First come named turns, each shown by rows before and after it. For each pair of rows after them, which turns, in which order, take the first row to the second? The first pair is done for you.
Q_475 (before |-> after):
[ 1.05  1.08  2.52  1.78 -2.41 -1.50  0.92 -0.07  0.70] |-> [-1.71 -0.03  1.75 -0.82 -0.86 -2.25  2.27  1.30 -2.37]
[-1.44  1.15 -0.53  0.04  0.88  0.76 -0.52  0.33 -1.64] |-> [-0.34 -0.23 -1.63 -0.64  0.94  1.87 -0.89  0.59  0.16]
[-1.00  0.84 -1.49 -0.78  1.05  1.67 -0.90 -0.48 -0.51] |-> [ 0.40  0.95 -1.32  0.25  0.71  1.96 -1.06 -0.71  1.19]
Q_30 (before |-> after):
[ 2.12  1.09  4.19  2.04 -1.77 -2.73  1.23 -0.40  0.25] |-> [ 0.30  3.63  2.42  3.53 -0.36 -0.37 -0.67 -1.04 -0.98]
[-1.17  2.78  1.59  2.11 -0.43 -3.20  0.37 -1.33 -2.80] |-> [ 0.00  1.79  2.32  1.45 -1.19 -3.71  1.25 -0.87 -1.81]
[-1.22 -0.88 -0.91 -0.39  0.47 -0.20  0.43  0.17 -1.46] |-> [ 1.09 -2.09  0.14 -0.40 -0.17 -0.50  1.39  0.42  1.00]
Q_512 (before |-> after):
[ 0.60 -2.21 -2.24 -2.24  0.46  1.09  0.29  0.52  0.65] |-> [-2.06  0.49 -1.69 -1.05  1.06  1.63 -0.76 -0.01 -2.42]
[-1.30  3.04 -0.38 -1.51  0.25  1.24 -1.71 -0.91 -0.88] |-> [-0.50  2.20  2.64 -1.51 -1.16 -1.95  0.04 -0.99 -0.88]
[ 1.13  0.96 -1.97  2.50 -0.06  2.91 -2.39  0.33  1.69] |-> [-0.44  2.69  0.29  3.75 -0.54  0.79 -1.33 -0.20 -0.89]
[-0.70  0.55 -0.04  1.37 -1.59  0.02  0.55  2.86 -1.58] |-> [ 0.58 -0.96  0.15  1.01 -2.13 -0.03  1.04  2.95 -0.07]

Each pair is 2 to 3 turns apart.
[-3.04 -1.39  2.85 -4.54 -1.02 -4.47  3.12  0.12 -1.74] |-> [-4.00 -0.13 -3.71 -5.04  2.20  3.09 -0.68  0.15 -0.51] : Q_512 Q_512
[-1.01  0.43 -4.40  1.45  0.24  2.42 -2.94 -1.43  2.78] |-> [-5.09 -0.73 -3.58 -0.95  1.33  0.35 -1.03 -0.09 -2.50] : Q_512 Q_475
[-3.75 -0.60  1.38 -2.91 -0.55  2.06 -0.35  1.07 -2.36] |-> [ 0.15 -3.00  1.51 -3.49 -2.23  1.71  0.09  1.33  2.33] : Q_512 Q_475
[ 1.88 -4.25 -0.44 -1.36  0.70  0.15 -3.02  0.38  1.11] |-> [ 0.68 -1.27 -1.25  0.48  1.85  1.77 -4.68 -0.63 -0.71] : Q_512 Q_475
[-1.02  1.07  3.84  1.97 -1.34 -3.12  1.03 -0.16 -2.41] |-> [-1.47 -1.59  2.72 -1.19 -1.04 -3.78  1.95  1.04 -2.39] : Q_512 Q_475 Q_475
[ 2.94 -4.57 -2.21 -1.10 -0.26  1.18 -1.28 -0.10  5.44] |-> [ 1.05  2.07 -0.38  4.86 -0.07  2.22 -3.87 -2.77  2.91] : Q_475 Q_512 Q_512
[ 0.36 -1.49  3.12 -0.46 -1.27 -4.20  2.10  0.68 -0.77] |-> [-2.00  0.70 -3.01 -0.57  2.36  2.81 -2.58  0.56 -1.17] : Q_512 Q_512
[ 0.96 -2.92  1.01  0.25 -1.23 -1.20  0.61 -0.46  2.61] |-> [ 1.29 -2.59 -0.05  0.42 -0.44  0.86 -0.10 -0.56  3.12] : Q_475 Q_512
[-0.39  2.40 -2.59  3.16 -0.07  2.89 -0.70 -1.18  1.20] |-> [ 1.59  0.39  1.44  2.59 -2.67 -1.54  2.65 -0.89  2.32] : Q_512 Q_512
[ 2.36  0.96  3.47  2.88 -1.55 -3.21  2.34 -3.17  0.55] |-> [ 0.55 -3.27 -4.55 -3.14  2.08  2.69 -0.08 -0.86  1.10] : Q_30 Q_475 Q_475
[ 3.96 -0.78 -0.74  0.00  1.11  0.66 -0.75  1.30  4.38] |-> [ 4.09  0.88  1.44  1.65  0.40 -0.80 -0.55  0.68  3.35] : Q_475 Q_512
[-0.98 -1.04 -3.17 -0.79  2.32  3.14 -2.74  0.08  1.15] |-> [-2.90 -1.95 -2.72 -2.08  2.31  1.66 -1.29  0.85 -0.69] : Q_512 Q_475
[-0.45  1.90  1.97  3.29 -1.77 -4.16  1.63 -2.12  0.95] |-> [-0.43 -2.63 -4.43 -2.28  0.23  0.18  0.18  0.48  3.37] : Q_30 Q_475 Q_475
[-1.48 -2.69 -1.82 -3.09  0.17  0.36  0.26  0.92 -1.36] |-> [ 1.78 -2.15 -2.50 -0.91 -0.63  1.56 -0.62  0.21  2.24] : Q_512 Q_475
[-2.44  0.43 -1.74  0.49  1.97  2.72 -2.62 -0.65 -1.83] |-> [-0.14  2.04  2.94  3.37 -0.46 -1.10 -0.59 -1.73 -1.39] : Q_475 Q_475 Q_512
[ 3.20  2.82  4.30  5.10 -1.67 -0.46 -1.04 -1.85  1.37] |-> [ 1.90 -4.21  3.27 -2.72 -1.05 -3.81  3.44  1.26  0.70] : Q_475 Q_512
[-1.13  1.14  2.42  3.02  0.12 -2.22 -0.05 -2.15 -2.24] |-> [ 1.57 -2.60 -2.35  0.42  0.22  1.79 -2.16 -1.19  2.76] : Q_512 Q_512
